In the data rows, 128 means zero.
Here is a table of points, one per row:
[170 155 152 95 162 152 133 153 148 129 66 53 92 148 132 125 132 136 137 149 166 97 117 92 156 135 177 131 90 40 118 131 134 121 149 160 44 110 151 125 139 129 129 131 84 37 158]
[95 172 107 152 183 116 138 126 151 116 126 115 161 127 123 145 146 132 164 194 136 159 175 138 162 82 128 137 147 164 108 179 191 140 142 154 119 150 135 156 100 202 128 134 146 114 151]
[97 103 109 113 111 110 82 162 103 169 132 139 117 47 100 133 99 179 170 100 159 161 146 69 102 118 148 122 135 174 111 166 139 220 102 150 111 172 127 155 158 88 173 110 115 99 179]
[155 177 124 175 163 153 47 94 62 104 136 148 132 123 165 154 118 72 60 79 154 151 122 125 98 157 168 157 113 131 172 169 150 175 169 93 91 81 123 110 117 108 162 133 155 99 159]
[159 116 98 111 188 128 168 171 135 145 130 117 107 100 168 120 133 162 100 100 73 132 112 152 90 108 101 114 99 117 141 131 140 172 61 172 143 73 136 116 118 150 123 161 172 122 66]
[129 184 135 115 102 110 154 103 80 155 130 134 185 96 82 175 149 168 167 84 158 156 92 131 138 164 101 116 128 99 135 151 116 103 135 178 110 143 90 160 135 194 97 131 119 150 144]
[133 114 119 96 127 144 130 66 102 125 111 133 176 158 130 145 94 114 182 111 181 117 142 126 126 81 138 165 155 168 142 114 178 122 62 156 168 98 76 37 164 122 63 95 148 79 144]
[168 183 131 182 147 103 101 147 123 77 169 112 154 145 122 167 127 104 159 104 27 112 139 94 92 120 144 101 143 178 126 86 86 166 155 161 98 169 159 99 113 104 94 124 107 135 103]
[130 153 105 124 152 173 119 114 137 121 130 136 113 146 42 108 96 108 123 104 158 76 105 122 115 92 131 143 127 99 70 137 92 102 147 165 113 129 88 109 137 150 172 145 169 160 106]
[103 88 91 95 153 112 138 134 146 173 115 127 155 112 173 147 126 55 129 63 115 87 100 126 88 139 106 70 127 149 150 109 104 88 160 127 113 118 136 148 157 151 86 183 159 130 169]
[87 147 189 142 138 118 194 122 109 161 164 154 79 78 106 147 133 131 113 135 139 115 169 135 140 161 197 114 159 158 170 96 133 101 175 193 184 115 154 130 138 141 138 92 95 113 118]
[123 82 90 161 159 131 128 190 117 101 127 100 140 157 107 182 131 129 162 105 100 129 121 111 193 95 152 131 103 102 114 115 137 91 112 109 145 108 123 125 168 108 126 143 145 176 201]
[132 124 129 139 154 141 126 118 150 125 93 82 181 111 135 78 82 142 83 65 197 151 122 165 155 139 82 132 164 107 102 74 147 154 139 106 98 145 139 136 165 81 108 77 118 182 50]
[136 185 100 144 94 167 122 47 135 71 129 98 102 79 193 101 131 207 136 152 137 59 72 173 121 84 159 125 150 192 110 138 149 99 111 99 126 83 142 131 156 123 142 161 99 163 180]
[161 151 133 116 145 123 97 152 164 205 82 142 98 155 144 137 103 111 120 131 105 174 62 201 164 157 230 130 70 158 128 131 122 148 136 137 177 171 139 72 165 159 139 108 90 166 101]
[125 130 104 109 93 101 55 89 118 125 117 142 75 115 105 195 123 171 67 158 121 132 141 119 146 112 80 127 151 87 145 155 121 136 149 166 151 136 194 97 191 119 120 148 175 105 89]
[133 128 163 116 90 138 104 144 151 112 121 103 179 144 178 147 124 180 89 141 105 117 154 196 108 112 172 133 135 106 88 91 70 161 119 109 119 156 109 209 155 180 109 169 125 98 153]
[138 102 134 76 127 103 84 107 130 78 163 63 154 109 70 110 149 100 99 194 93 132 87 150 154 176 135 89 119 171 140 163 159 126 143 176 63 62 63 130 85 98 138 76 153 148 127]
[114 149 116 119 129 143 187 115 108 96 139 169 178 169 82 118 134 176 77 141 115 132 152 124 138 158 134 178 57 135 161 104 131 109 147 125 118 222 97 114 171 94 163 154 147 119 143]
[65 174 123 162 134 200 114 102 153 125 89 139 115 130 108 143 152 103 177 126 163 160 119 72 86 187 147 131 123 145 131 95 132 128 90 93 116 84 164 142 140 128 138 141 124 132 103]
[133 120 57 155 101 91 105 123 144 107 89 125 168 117 133 111 164 117 119 109 158 102 144 185 132 131 98 168 86 150 149 149 146 122 133 173 126 150 175 111 100 151 135 143 83 87 118]
[162 167 147 15 154 134 120 107 146 155 148 108 111 142 144 134 128 150 122 114 140 201 183 161 106 119 95 142 134 147 174 169 117 92 114 73 154 149 152 123 76 105 166 195 149 164 157]
[136 124 147 154 111 177 179 135 80 150 87 89 94 162 177 132 156 163 174 111 100 128 160 128 116 99 109 77 90 83 180 84 186 136 180 138 98 100 71 144 128 108 172 135 132 99 92]
[84 125 75 91 109 127 155 137 138 121 148 60 131 76 114 167 122 92 120 132 98 116 154 100 192 135 154 193 184 69 137 97 130 187 127 80 133 123 122 98 102 113 123 167 116 175 121]
[132 153 158 167 141 82 114 133 119 171 112 78 149 103 105 110 65 108 95 183 121 67 165 94 88 115 87 152 90 110 166 157 107 62 86 84 139 120 130 177 138 124 111 95 81 139 98]
[119 159 180 83 88 115 82 102 176 125 109 138 139 154 101 113 211 163 159 96 111 108 168 115 116 83 175 104 100 123 162 135 145 106 91 112 141 112 168 150 106 66 122 115 158 220 122]
[146 105 92 137 158 86 126 84 115 186 184 175 174 138 152 98 144 136 212 164 97 159 131 143 137 113 130 159 154 78 163 123 99 121 145 87 56 103 183 134 177 153 206 79 142 130 116]
[135 124 205 124 119 189 119 140 138 117 158 157 142 131 141 108 100 133 149 135 125 67 158 132 141 142 101 84 147 141 157 130 69 147 127 99 91 127 142 0 110 149 125 124 80 139 139]
[158 85 170 190 212 91 146 96 154 128 111 114 105 134 57 123 94 146 82 116 144 116 108 139 124 115 102 113 146 155 135 97 80 139 74 101 134 117 115 155 136 96 162 136 165 111 179]
[73 117 117 106 179 92 93 120 114 126 187 101 60 209 154 136 81 186 170 157 167 97 74 94 107 143 105 169 101 159 127 75 176 155 168 120 154 168 147 140 71 147 100 117 113 162 120]
[140 86 173 172 159 162 133 146 206 136 138 146 166 100 150 159 161 172 138 126 156 131 84 80 199 91 111 133 128 124 171 167 119 122 174 96 157 142 113 112 60 125 105 130 142 95 109]
[125 58 160 100 77 127 82 141 70 130 139 76 120 128 152 121 115 136 142 142 126 124 114 107 114 127 92 144 143 169 123 141 138 88 190 165 160 152 162 121 184 94 165 128 151 116 115]
[96 120 133 145 109 116 165 131 115 104 126 165 181 144 143 54 175 114 102 150 98 118 105 90 161 117 102 157 124 119 137 115 130 173 100 187 160 120 155 110 133 105 157 135 110 120 145]
[61 62 123 134 164 156 155 96 94 166 159 144 130 113 120 136 133 124 76 104 152 57 171 180 154 150 225 110 140 122 134 135 155 114 149 143 140 128 174 160 82 122 130 125 141 111 99]
[148 130 123 126 105 86 181 115 245 117 182 132 96 140 114 136 128 136 131 119 138 149 112 144 89 154 114 149 158 128 124 119 138 142 182 154 130 75 89 141 187 113 124 166 104 98 109]
[90 99 93 127 144 106 79 101 159 134 29 226 115 109 160 167 127 160 121 162 77 141 140 122 95 133 123 136 152 99 92 94 134 74 164 134 106 111 61 97 75 90 103 98 103 139 170]
[132 129 86 90 154 149 170 110 180 116 143 145 125 140 186 92 111 93 75 115 93 153 142 54 144 134 144 85 103 156 129 160 156 92 101 126 117 164 110 155 192 130 114 109 114 120 113]
[121 116 115 123 117 210 114 175 182 122 159 141 136 101 86 147 133 133 126 182 112 120 109 170 45 144 109 128 95 96 172 92 158 137 83 114 128 151 146 136 145 152 104 87 170 98 119]
[167 115 119 104 116 95 171 102 94 60 55 170 93 80 124 74 121 88 181 178 142 148 120 127 136 139 152 137 92 116 126 115 92 172 172 69 175 132 141 157 128 105 92 130 193 106 113]
[135 148 138 77 157 97 149 165 136 97 132 125 169 100 149 119 100 153 134 86 103 96 157 130 82 145 140 119 92 103 94 153 136 141 151 119 196 81 107 114 138 175 176 78 120 144 141]
[145 109 156 172 141 128 109 216 125 121 124 143 163 112 127 134 143 137 159 130 150 161 149 130 172 182 129 155 130 155 107 151 157 76 150 131 149 79 161 141 173 141 113 186 124 161 125]
[185 116 120 83 113 137 201 134 116 131 103 161 160 168 84 172 135 100 135 113 110 106 66 145 93 113 109 130 154 137 101 150 153 142 140 108 130 147 213 151 85 78 152 103 56 108 151]
[86 144 96 145 78 90 101 115 104 75 114 97 100 149 114 89 143 166 150 59 91 146 109 161 187 179 120 101 134 131 168 127 100 89 107 95 148 147 137 135 105 162 128 68 149 57 140]
[133 51 127 108 125 175 75 103 86 147 134 154 112 87 96 89 136 181 117 129 87 126 71 79 132 136 124 106 157 126 96 158 154 131 119 122 115 167 140 150 128 168 142 167 77 133 97]
[70 138 120 128 173 90 139 156 127 73 108 131 54 152 144 120 192 109 127 93 128 121 106 149 119 101 105 160 192 97 167 190 83 115 93 151 126 160 115 129 146 141 151 109 94 127 113]
[128 67 123 139 102 104 121 103 94 46 138 164 136 172 111 120 79 114 148 146 190 173 155 143 97 90 154 71 83 74 157 171 95 172 135 144 139 98 130 155 119 127 84 165 61 168 102]
[152 117 145 143 113 195 158 145 107 127 161 125 95 106 171 176 122 102 135 144 128 148 111 165 144 139 110 198 122 106 164 157 105 132 110 164 135 140 111 167 126 93 71 62 129 176 195]
[139 106 119 101 84 92 105 185 139 108 96 158 100 151 140 96 116 94 139 139 166 101 167 158 152 169 119 118 174 158 196 93 152 135 79 159 84 161 103 147 117 158 173 167 121 135 165]
[115 162 179 160 154 105 130 128 114 124 149 145 106 96 166 139 114 94 192 144 123 82 139 184 153 143 114 82 113 117 47 185 146 124 97 121 84 205 116 102 135 42 102 157 163 114 88]
[106 87 128 118 132 109 132 111 130 104 158 89 131 75 158 143 193 92 140 156 197 171 117 114 84 158 112 111 68 112 69 68 49 93 102 121 138 145 106 77 103 122 172 127 102 130 129]
[166 181 81 114 123 121 139 179 94 142 172 151 113 111 143 118 141 150 89 177 187 167 127 108 152 44 155 44 132 139 109 49 83 91 116 152 113 118 157 118 97 100 104 118 134 116 134]
[166 143 123 153 96 142 123 97 172 148 146 131 93 85 113 81 25 92 164 78 85 130 153 107 161 118 115 171 98 113 129 102 105 99 123 173 121 123 127 155 73 135 130 148 146 126 121]
[102 121 117 138 101 85 164 169 85 160 129 158 99 160 114 75 118 186 92 123 114 157 143 132 88 151 129 192 122 135 70 138 134 99 123 105 43 68 137 76 91 105 41 126 145 137 152]
[164 136 165 136 91 133 118 166 136 90 120 178 103 106 125 142 126 87 87 90 159 100 130 115 121 69 97 163 130 159 86 96 138 113 145 111 101 135 121 168 120 172 179 76 175 161 91]
[91 105 186 125 129 154 101 81 149 176 121 90 104 142 97 68 171 76 103 103 106 155 180 139 131 64 79 132 84 146 68 114 107 172 158 137 136 119 138 127 155 167 99 119 133 117 183]
[185 110 159 121 133 106 98 117 80 139 135 106 139 123 120 111 189 109 138 111 124 152 129 116 88 93 208 194 191 140 132 109 163 87 92 103 142 146 50 108 121 132 68 147 97 95 74]
[130 125 161 128 119 160 130 94 114 97 131 127 131 174 146 195 91 105 123 130 109 186 160 112 146 166 114 117 161 112 58 106 147 92 60 133 143 103 167 145 87 140 159 117 118 86 113]
[100 148 110 87 153 179 141 174 149 133 91 117 168 162 140 86 97 134 135 148 114 140 132 125 93 139 129 112 197 152 126 158 55 142 175 139 152 127 120 157 126 138 96 108 165 109 111]
[135 110 125 161 62 86 180 142 183 130 155 102 128 138 134 134 110 115 94 105 133 140 116 106 87 115 154 63 138 99 129 161 184 139 134 67 118 165 136 82 129 182 121 100 164 128 155]
[101 174 110 194 107 140 97 161 137 163 145 106 136 133 106 66 93 85 111 137 128 160 108 159 96 95 102 100 158 68 107 132 164 105 148 125 203 133 90 131 102 85 175 149 116 123 150]
[148 117 73 149 71 146 129 140 154 199 157 122 130 197 159 175 170 146 127 135 154 83 152 100 167 153 130 135 110 157 95 169 68 163 118 117 154 99 71 146 112 90 154 105 129 113 87]
[175 112 79 190 128 150 183 103 92 145 59 74 95 125 86 163 157 129 129 169 118 136 175 121 130 157 107 112 145 177 133 147 117 141 134 118 121 139 117 98 119 171 123 126 125 205 117]
[67 146 192 149 81 94 165 113 111 155 97 137 176 154 166 147 106 114 103 168 111 137 40 98 131 127 146 144 121 138 140 128 115 153 94 152 121 120 132 131 116 143 154 180 173 155 113]
[87 173 136 83 132 126 117 158 85 140 145 160 119 114 87 161 120 84 121 131 100 125 107 149 190 99 68 99 98 170 144 103 136 165 134 43 115 88 92 134 155 122 107 143 64 87 99]
[200 163 129 137 156 119 103 114 113 164 171 173 128 158 145 107 181 136 116 144 147 70 131 89 154 214 89 107 152 78 102 113 167 168 118 126 189 134 124 151 139 154 83 138 149 150 173]
There is one direction along which these points spread out most. Take the direction at right angles to it along which they spread out most. Then take the direction at right angles to both along which they spread out most. Go by this last direction. Where along it does each point below lie, from 0 to 99? The average is 50, and the first point in the table lies past the average. One standard deviation of the points above along it is 16.
[115 162 179 160 154 105 130 128 114 124 149 145 106 96 166 139 114 94 192 144 123 82 139 184 153 143 114 82 113 117 47 185 146 124 97 121 84 205 116 102 135 42 102 157 163 114 88] 57
[91 105 186 125 129 154 101 81 149 176 121 90 104 142 97 68 171 76 103 103 106 155 180 139 131 64 79 132 84 146 68 114 107 172 158 137 136 119 138 127 155 167 99 119 133 117 183] 33
[101 174 110 194 107 140 97 161 137 163 145 106 136 133 106 66 93 85 111 137 128 160 108 159 96 95 102 100 158 68 107 132 164 105 148 125 203 133 90 131 102 85 175 149 116 123 150] 38
[130 153 105 124 152 173 119 114 137 121 130 136 113 146 42 108 96 108 123 104 158 76 105 122 115 92 131 143 127 99 70 137 92 102 147 165 113 129 88 109 137 150 172 145 169 160 106] 38
[130 125 161 128 119 160 130 94 114 97 131 127 131 174 146 195 91 105 123 130 109 186 160 112 146 166 114 117 161 112 58 106 147 92 60 133 143 103 167 145 87 140 159 117 118 86 113] 60
[133 128 163 116 90 138 104 144 151 112 121 103 179 144 178 147 124 180 89 141 105 117 154 196 108 112 172 133 135 106 88 91 70 161 119 109 119 156 109 209 155 180 109 169 125 98 153] 54
[95 172 107 152 183 116 138 126 151 116 126 115 161 127 123 145 146 132 164 194 136 159 175 138 162 82 128 137 147 164 108 179 191 140 142 154 119 150 135 156 100 202 128 134 146 114 151] 54
[65 174 123 162 134 200 114 102 153 125 89 139 115 130 108 143 152 103 177 126 163 160 119 72 86 187 147 131 123 145 131 95 132 128 90 93 116 84 164 142 140 128 138 141 124 132 103] 60
[133 51 127 108 125 175 75 103 86 147 134 154 112 87 96 89 136 181 117 129 87 126 71 79 132 136 124 106 157 126 96 158 154 131 119 122 115 167 140 150 128 168 142 167 77 133 97] 15
[114 149 116 119 129 143 187 115 108 96 139 169 178 169 82 118 134 176 77 141 115 132 152 124 138 158 134 178 57 135 161 104 131 109 147 125 118 222 97 114 171 94 163 154 147 119 143] 45
[119 159 180 83 88 115 82 102 176 125 109 138 139 154 101 113 211 163 159 96 111 108 168 115 116 83 175 104 100 123 162 135 145 106 91 112 141 112 168 150 106 66 122 115 158 220 122] 46
[128 67 123 139 102 104 121 103 94 46 138 164 136 172 111 120 79 114 148 146 190 173 155 143 97 90 154 71 83 74 157 171 95 172 135 144 139 98 130 155 119 127 84 165 61 168 102] 39
[133 120 57 155 101 91 105 123 144 107 89 125 168 117 133 111 164 117 119 109 158 102 144 185 132 131 98 168 86 150 149 149 146 122 133 173 126 150 175 111 100 151 135 143 83 87 118] 29
[86 144 96 145 78 90 101 115 104 75 114 97 100 149 114 89 143 166 150 59 91 146 109 161 187 179 120 101 134 131 168 127 100 89 107 95 148 147 137 135 105 162 128 68 149 57 140] 24
[67 146 192 149 81 94 165 113 111 155 97 137 176 154 166 147 106 114 103 168 111 137 40 98 131 127 146 144 121 138 140 128 115 153 94 152 121 120 132 131 116 143 154 180 173 155 113] 51
[146 105 92 137 158 86 126 84 115 186 184 175 174 138 152 98 144 136 212 164 97 159 131 143 137 113 130 159 154 78 163 123 99 121 145 87 56 103 183 134 177 153 206 79 142 130 116] 40
